In the data rows, the value 50 means zero.
Here are some numbered points:
tensor([67, 44, 69, 57, 40, 41, 53, 30, 28, 53, 69, 38, 58, 45, 66, 57, 47, 67, 68, 70, 61, 85, 53,
        65]) 0
tensor([28, 26, 50, 74, 36, 68, 43, 60, 64, 38, 24, 36, 31, 53, 53, 56, 39, 60, 58, 29, 42, 37, 58,
        51]) 1
tensor([47, 51, 64, 65, 60, 51, 31, 49, 66, 48, 53, 35, 43, 52, 33, 32, 70, 66, 60, 40, 42, 47, 57,
        46]) 2
tensor([79, 52, 48, 53, 70, 41, 65, 40, 44, 53, 51, 34, 51, 25, 69, 45, 52, 62, 65, 65, 67, 65, 46,
        76]) 3
tensor([65, 31, 64, 51, 32, 69, 70, 27, 28, 39, 77, 61, 78, 31, 73, 66, 68, 47, 62, 64, 41, 59, 35,
        71]) 4
tensor([74, 43, 59, 31, 32, 52, 47, 37, 52, 41, 33, 33, 62, 53, 64, 28, 65, 69, 45, 28, 34, 49, 46,
        58]) 5
tensor([46, 66, 59, 54, 68, 84, 60, 39, 23, 43, 52, 47, 64, 58, 35, 66, 37, 35, 41, 58, 50, 40, 64,
        34]) 6
tensor([18, 61, 43, 35, 72, 59, 68, 41, 43, 49, 54, 31, 52, 38, 61, 51, 48, 48, 48, 61, 36, 55, 34,
        62]) 7
tensor([43, 62, 43, 34, 38, 53, 81, 59, 53, 51, 56, 62, 62, 29, 48, 51, 48, 64, 51, 51, 54, 46, 38,
        67]) 8
tensor([45, 72, 64, 71, 50, 60, 41, 45, 51, 56, 58, 30, 59, 50, 41, 62, 73, 48, 29, 62, 70, 36, 44,
        43]) 9
tensor([48, 63, 45, 56, 71, 56, 49, 35, 27, 46, 39, 49, 56, 50, 49, 67, 52, 51, 30, 64, 58, 33, 48,
        63]) 10
tensor([77, 57, 69, 43, 64, 45, 33, 40, 41, 68, 49, 48, 59, 17, 55, 48, 53, 79, 60, 57, 58, 70, 26,
        75]) 11
tensor([44, 41, 58, 41, 35, 51, 40, 33, 48, 69, 68, 52, 49, 59, 54, 58, 38, 43, 61, 63, 61, 55, 67,
        37]) 12
tensor([51, 73, 69, 53, 53, 83, 50, 56, 43, 25, 51, 51, 44, 48, 58, 55, 55, 42, 50, 37, 43, 45, 54,
        55]) 13
tensor([73, 35, 52, 34, 44, 40, 51, 58, 55, 32, 47, 44, 37, 50, 67, 76, 70, 44, 51, 30, 40, 50, 55,
        55]) 14
tensor([30, 76, 46, 42, 60, 52, 65, 62, 78, 61, 40, 77, 42, 41, 22, 26, 31, 44, 46, 50, 42, 36, 25,
        62]) 15
tensor([38, 60, 58, 65, 22, 64, 66, 32, 42, 60, 38, 53, 70, 63, 43, 78, 56, 42, 26, 55, 87, 47, 61,
        44]) 16
tensor([57, 65, 62, 61, 53, 51, 28, 42, 41, 68, 45, 39, 50, 60, 52, 64, 48, 34, 53, 58, 54, 57, 56,
        44]) 17
tensor([31, 50, 40, 59, 55, 40, 28, 39, 39, 32, 57, 59, 64, 63, 37, 55, 36, 36, 31, 59, 76, 48, 65,
        38]) 18
tensor([52, 62, 70, 33, 49, 44, 60, 56, 53, 66, 72, 47, 48, 22, 42, 51, 73, 56, 28, 70, 65, 59, 43,
        73]) 19
tensor([38, 34, 25, 30, 35, 62, 65, 77, 73, 44, 43, 70, 24, 33, 44, 49, 50, 40, 66, 51, 60, 40, 48,
        51]) 20
tensor([60, 22, 43, 48, 45, 41, 51, 53, 55, 65, 62, 63, 49, 44, 41, 54, 48, 37, 61, 37, 50, 80, 76,
        50]) 21
tensor([38, 45, 71, 75, 30, 28, 32, 47, 56, 44, 32, 38, 41, 78, 36, 76, 70, 29, 41, 34, 46, 52, 81,
        15]) 22
tensor([44, 49, 23, 39, 58, 35, 51, 60, 64, 44, 42, 73, 39, 53, 34, 62, 35, 60, 61, 62, 38, 32, 57,
        49]) 23
tensor([83, 38, 54, 43, 31, 45, 49, 62, 58, 48, 45, 40, 47, 52, 80, 36, 63, 65, 63, 46, 31, 55, 26,
        64]) 24
tensor([75, 44, 65, 36, 79, 59, 52, 35, 56, 81, 64, 42, 59, 71, 68, 71, 65, 41, 56, 61, 75, 44, 49,
        38]) 25
New points follow, each followed by the numbers of its three nearest points above, looking only along the 4 directions in which the numbered points spread most, smallest number first.
tensor([65, 53, 30, 41, 66, 58, 52, 65, 44, 41, 56, 55, 32, 45, 49, 40, 40, 61, 57, 45, 47, 73, 70,
        59]) 8 14 23
tensor([83, 33, 67, 51, 65, 73, 31, 30, 24, 68, 70, 33, 78, 70, 61, 40, 52, 28, 72, 78, 75, 56, 45,
        31]) 0 17 25
tensor([52, 47, 18, 53, 25, 67, 50, 53, 47, 76, 62, 66, 57, 59, 47, 51, 37, 52, 53, 52, 37, 40, 44,
        59]) 8 20 23
tensor([64, 70, 44, 34, 57, 73, 74, 38, 34, 28, 43, 56, 63, 19, 57, 54, 27, 59, 75, 70, 37, 82, 37,
        65]) 3 8 19
tensor([31, 40, 50, 46, 56, 31, 56, 68, 74, 38, 46, 49, 46, 78, 39, 54, 52, 28, 36, 32, 46, 31, 57,
        25]) 1 2 23
tensor([38, 44, 60, 48, 42, 65, 63, 49, 38, 64, 69, 16, 42, 45, 41, 55, 66, 32, 44, 62, 67, 60, 59,
        49]) 12 17 25
tensor([55, 46, 43, 55, 33, 35, 44, 70, 48, 39, 44, 66, 49, 43, 58, 65, 56, 64, 53, 66, 54, 42, 39,
        41]) 2 14 23
tensor([54, 61, 64, 28, 52, 65, 31, 31, 29, 75, 76, 42, 63, 67, 38, 47, 55, 63, 55, 71, 50, 63, 61,
        41]) 12 17 25
tensor([32, 61, 31, 48, 62, 55, 48, 41, 41, 40, 58, 63, 43, 34, 37, 35, 45, 58, 36, 55, 56, 48, 38,
        58]) 7 8 10
tensor([40, 53, 48, 58, 53, 47, 48, 66, 63, 38, 39, 46, 62, 56, 31, 47, 56, 52, 25, 40, 57, 47, 52,
        56]) 1 2 13
tensor([40, 71, 43, 52, 50, 30, 60, 44, 42, 55, 49, 42, 49, 41, 36, 31, 48, 54, 39, 41, 47, 26, 28,
        59]) 7 8 13
tensor([40, 64, 51, 65, 65, 69, 77, 54, 36, 42, 60, 55, 69, 33, 32, 49, 32, 66, 52, 65, 33, 38, 39,
        47]) 7 8 10
tensor([79, 41, 62, 40, 43, 41, 48, 47, 54, 47, 43, 58, 51, 40, 52, 34, 59, 37, 61, 45, 55, 63, 45,
        58]) 5 14 24
tensor([46, 28, 54, 60, 48, 52, 41, 49, 52, 70, 46, 39, 51, 54, 62, 61, 54, 62, 63, 39, 42, 49, 59,
        38]) 2 14 17
tensor([38, 72, 29, 43, 94, 55, 46, 33, 56, 58, 72, 64, 29, 64, 30, 43, 26, 46, 47, 73, 62, 27, 75,
        39]) 6 10 18
tensor([49, 59, 41, 64, 43, 68, 41, 32, 24, 17, 45, 51, 75, 47, 54, 56, 34, 55, 64, 66, 37, 72, 56,
        60]) 10 17 25
